Each path below is one point turned by a fixed rotation once a step. After each direction that follows a path, write how fast that rotation turns it, in degrees each step (0 if it stays still).
Each turn is a multiple of 5 degrees from 10 to 175, or 0.
Each row of a path follows its step; steps can be skipped.
Rotation 1:
step 0: [ 0.32  0.23 -1.49  1.56  0.70  1.49 -0.13 -0.47 -0.74 -0.93  0.14  0.26
 -0.87 -1.66  0.26  1.40 -0.12  1.93 -0.80  1.06  0.18 -0.12  1.01 -2.39
 -1.73  1.19  0.04 -2.41  0.46  1.19  0.21 -0.25 -0.06 -1.02 -0.77  0.51
  0.24 -1.53 -1.25 -1.31  1.46 -1.14 -1.50 -1.01 -0.28  0.00  1.81  0.40]
step 1: [-0.93  0.60 -0.69  0.72 -0.44  1.18  0.59  0.29 -0.46  0.98 -0.71  0.18
 -0.61 -1.71  1.14 -0.08  1.40  3.06 -1.19 -1.21  0.72 -0.93  0.14 -1.66
  0.83  1.06  0.70  0.34  1.95 -0.03 -0.06 -0.82  1.57 -0.52 -2.07  0.63
 -0.03  0.06  1.65 -1.83  0.50 -1.78  0.89  1.14  0.77 -0.27  0.86  0.12]
step 2: [ 2.10  1.30  0.02  1.88  0.05 -1.00 -1.29  0.06  0.33 -0.22  0.11 -0.58
 -1.22 -0.02  0.20  1.27 -1.05  1.50 -0.63 -0.40  0.49 -0.99  1.94 -1.65
 -1.36  1.70 -0.04  0.50  0.64  0.63 -0.23 -1.20 -1.03 -1.98 -1.36 -0.39
  0.89 -0.99  0.94 -1.20  0.37 -1.58  0.29  1.01 -1.22  1.60  2.08  0.13]
step 3: [-0.26  0.30  0.30  0.43  0.45  1.27 -1.65 -1.30  0.45  1.01 -0.53  0.74
  0.38 -1.33  0.87  1.14 -0.33  3.65  0.01  0.86 -1.18 -0.58  1.15  0.42
 -0.47 -0.66 -0.17 -0.23  1.15 -0.07 -1.27  0.13  0.58 -0.39 -1.27  2.11
  0.99 -0.34  0.72 -0.64  1.99 -2.74 -0.67 -0.36  0.76  0.49  1.53  0.40]
step 5: [ 2.41  0.63  0.56  0.87 -1.41  0.80 -1.61 -0.70  0.63 -0.72 -0.30  0.57
  0.11 -0.48  0.21  0.03 -0.94  2.01 -1.07  0.23 -0.23 -0.38  1.94  0.40
 -0.93 -1.29 -1.41 -0.02 -0.10  0.49 -1.35 -0.56 -0.44  0.01  0.21 -1.54
  2.16 -0.29  0.21 -0.15  1.02 -2.41 -1.12  1.42 -0.68 -1.17  1.21  2.05]
step 6: [ 0.02 -1.35  0.09  1.65  0.11  1.05 -0.60 -2.26 -0.34  0.92 -0.37  0.13
  0.61 -0.35 -0.56  1.71  0.25  2.68  0.01 -0.97 -0.48 -2.45  0.92 -0.13
  0.54 -1.82 -2.54 -1.25  1.29 -0.70 -0.76 -0.48 -0.18  0.12 -0.24  0.38
 -1.22 -0.13  1.46  0.13 -0.68 -1.71 -0.94  0.26 -0.48 -1.55 -0.01 -0.75]
step 7: [ 0.19 -0.19 -0.01  1.74 -1.42 -0.51 -1.13  0.02  0.17  1.50 -0.06  0.89
 -0.32  0.99 -0.96  0.11  0.07  1.36 -1.47 -2.02 -0.05 -0.46  1.73  1.25
  0.39 -0.55 -0.02  1.66  0.42  0.87 -1.71 -0.59 -0.34 -0.41  0.44 -2.13
  0.63  1.04  1.91 -0.43 -2.49 -2.16 -0.07  0.60 -0.76 -0.66 -0.05  1.49]
step 8: [ 1.33 -1.11  0.16  1.61  0.08  0.47 -1.82  0.01 -1.18  0.34  0.50 -0.45
  1.52 -0.68 -0.48  2.82 -1.63  0.57 -0.25  0.09 -1.47  0.97  2.77  0.53
  0.88 -1.18 -0.99 -0.92 -0.07  0.81 -1.02 -0.09 -1.70  0.13  0.66 -0.30
  0.37  0.33  1.01  0.71 -0.02 -1.57 -1.70 -0.31 -1.49 -0.50 -0.68 -0.30]
step 9: [-2.66 -1.91 -2.03  0.91  0.57  1.23 -0.76 -0.29 -1.16  1.37 -0.02 -0.26
  1.00  1.11 -0.61  0.24  0.84  1.26 -0.28 -1.40  0.09 -0.60  1.06  1.91
  0.79  0.43 -0.64 -0.50  0.72  0.48 -1.42 -0.67  0.29  0.07  0.26 -0.49
  0.97  0.56  0.85  1.40 -0.61 -2.38 -0.48 -0.78  0.04 -2.12 -1.60  0.53]
step 11: [-0.43 -1.50 -1.84  1.53  0.15  2.89  1.35  0.63 -1.05 -0.75 -0.13  0.53
  0.94 -2.08  0.05  2.18  0.62  0.73 -0.29 -0.71  0.18  1.93  1.18  0.38
  1.43  0.62  0.22 -1.42  1.35 -0.13 -0.07 -0.99 -0.68  0.06 -0.15 -1.21
  0.73  0.31  0.31  0.99  0.83 -1.77 -1.52  0.61 -0.39 -1.11 -0.68  0.15]
step 12: [-2.17 -1.13 -2.44  2.29  1.10 -0.62  0.24  0.50 -1.72  0.51  0.98  0.42
 -0.40  0.21 -0.22  1.64 -0.01  1.34 -0.68 -2.14  1.97 -0.04  0.21 -0.91
  0.33  1.33  0.57 -0.84  1.31  0.54 -0.60 -1.14 -1.21 -1.77 -0.36 -0.20
  0.41 -0.68  0.91 -0.55 -1.76 -0.06  0.42 -1.03  0.14  0.02 -0.82 -0.16]
[ 0.06 -0.13 -0.30 -0.01 -0.33 -0.62 -0.42 -0.01 -0.18  0.19  0.02 -0.42
  0.10  0.00 -0.31  0.15  0.43  0.16  0.04 -0.18  0.26  0.69 -0.44  0.25
 -0.24 -0.09  0.19 -0.04  0.71  0.56 -0.04  0.32  0.04  0.28  0.18 -0.20
 -0.01  0.09 -0.33  0.23 -0.09  0.14 -0.82  0.39 -0.03 -0.20 -0.30 -0.58] | 25
[-0.14  0.06  0.14 -0.04  0.32 -0.22 -0.45  0.62  0.09 -0.57  0.02 -0.36
 -0.48 -0.25  0.50 -0.20  0.34  0.27  0.11 -0.38  0.04  0.61 -0.48 -0.48
 -0.24  0.28  0.17 -0.33 -0.03 -0.53  0.25 -0.38  0.24 -0.41  0.07  0.58
 -0.19 -0.10 -0.02  0.12 -0.08 -0.32 -0.23  0.02  0.04  0.20  0.43  0.31] | 25
[ 0.27 -0.23 -0.27  0.16 -0.24  0.25  0.59 -0.24 -0.16 -0.13 -0.08  0.17
 -0.10 -0.39  0.02 -0.04  0.39  0.07 -0.06 -0.22  0.66 -0.23 -0.05 -0.44
 -0.45 -0.29 -0.04  0.02 -0.37 -0.50  0.08 -0.37  0.05  0.41 -0.17 -0.45
 -0.35 -0.24 -0.12 -0.10 -0.03  0.51 -0.46  0.50  0.08 -0.77  0.29  0.37] | 70
[ 0.09 -0.56  0.16  0.14  0.41 -0.12 -0.49 -0.37 -0.19 -0.37  0.17 -0.49
  0.27  0.13  0.21  0.32 -0.22 -0.39 -0.27 -0.04 -0.04 -0.26 -0.52 -0.27
 -0.04 -0.36 -0.06  0.01  0.20  0.33  0.52 -0.14 -0.52  0.30 -0.59  0.38
  0.15 -0.02  0.20 -0.86 -0.29  0.26  0.02  0.00  0.02 -0.02 -0.30  0.34] | 175
[ 0.57  0.18  0.32 -0.13 -0.10 -0.17  0.27  0.53  0.03  0.20 -0.54 -0.20
 -0.28 -0.57  0.03 -0.34  0.13 -0.40  0.28 -0.37  0.02  0.17  0.81 -0.20
  0.09 -0.20 -0.17  0.39 -0.13  0.49  0.54 -0.38  0.08  0.19 -0.03  0.09
  0.45 -0.14 -0.02 -0.14 -0.36 -0.19 -0.05  0.33 -0.07  0.32 -0.63  0.03] | 125
[-0.47  0.07 -0.25  0.00 -0.08  0.08 -0.27  0.51 -0.55 -0.14 -0.36  0.07
  0.51  0.50 -0.31 -0.34  0.33  0.39  0.22 -0.41  0.24 -0.58 -0.07 -0.18
  0.14  0.25 -0.55  0.80  0.32 -0.36  0.08  0.03  0.19 -0.49 -0.11  0.07
  0.04  0.32 -0.05 -0.12 -0.24  0.54  0.06  0.10  0.03  0.15 -0.29  0.05] | 135
[ 0.38  0.57  0.49 -0.73  0.67  0.25 -0.73  0.07 -0.04  0.16 -0.27  0.19
 -0.17 -0.21 -0.27  0.28 -0.22  0.09  0.27 -0.43  0.45 -0.59 -0.49  0.15
 -0.05 -0.46  0.01  0.18  0.00  0.24 -0.11  0.18  0.02  0.02 -0.11 -0.51
 -0.41 -0.07  0.04  0.17  0.15 -0.45 -0.06  0.07 -0.02 -0.05  0.17  0.11] | 25
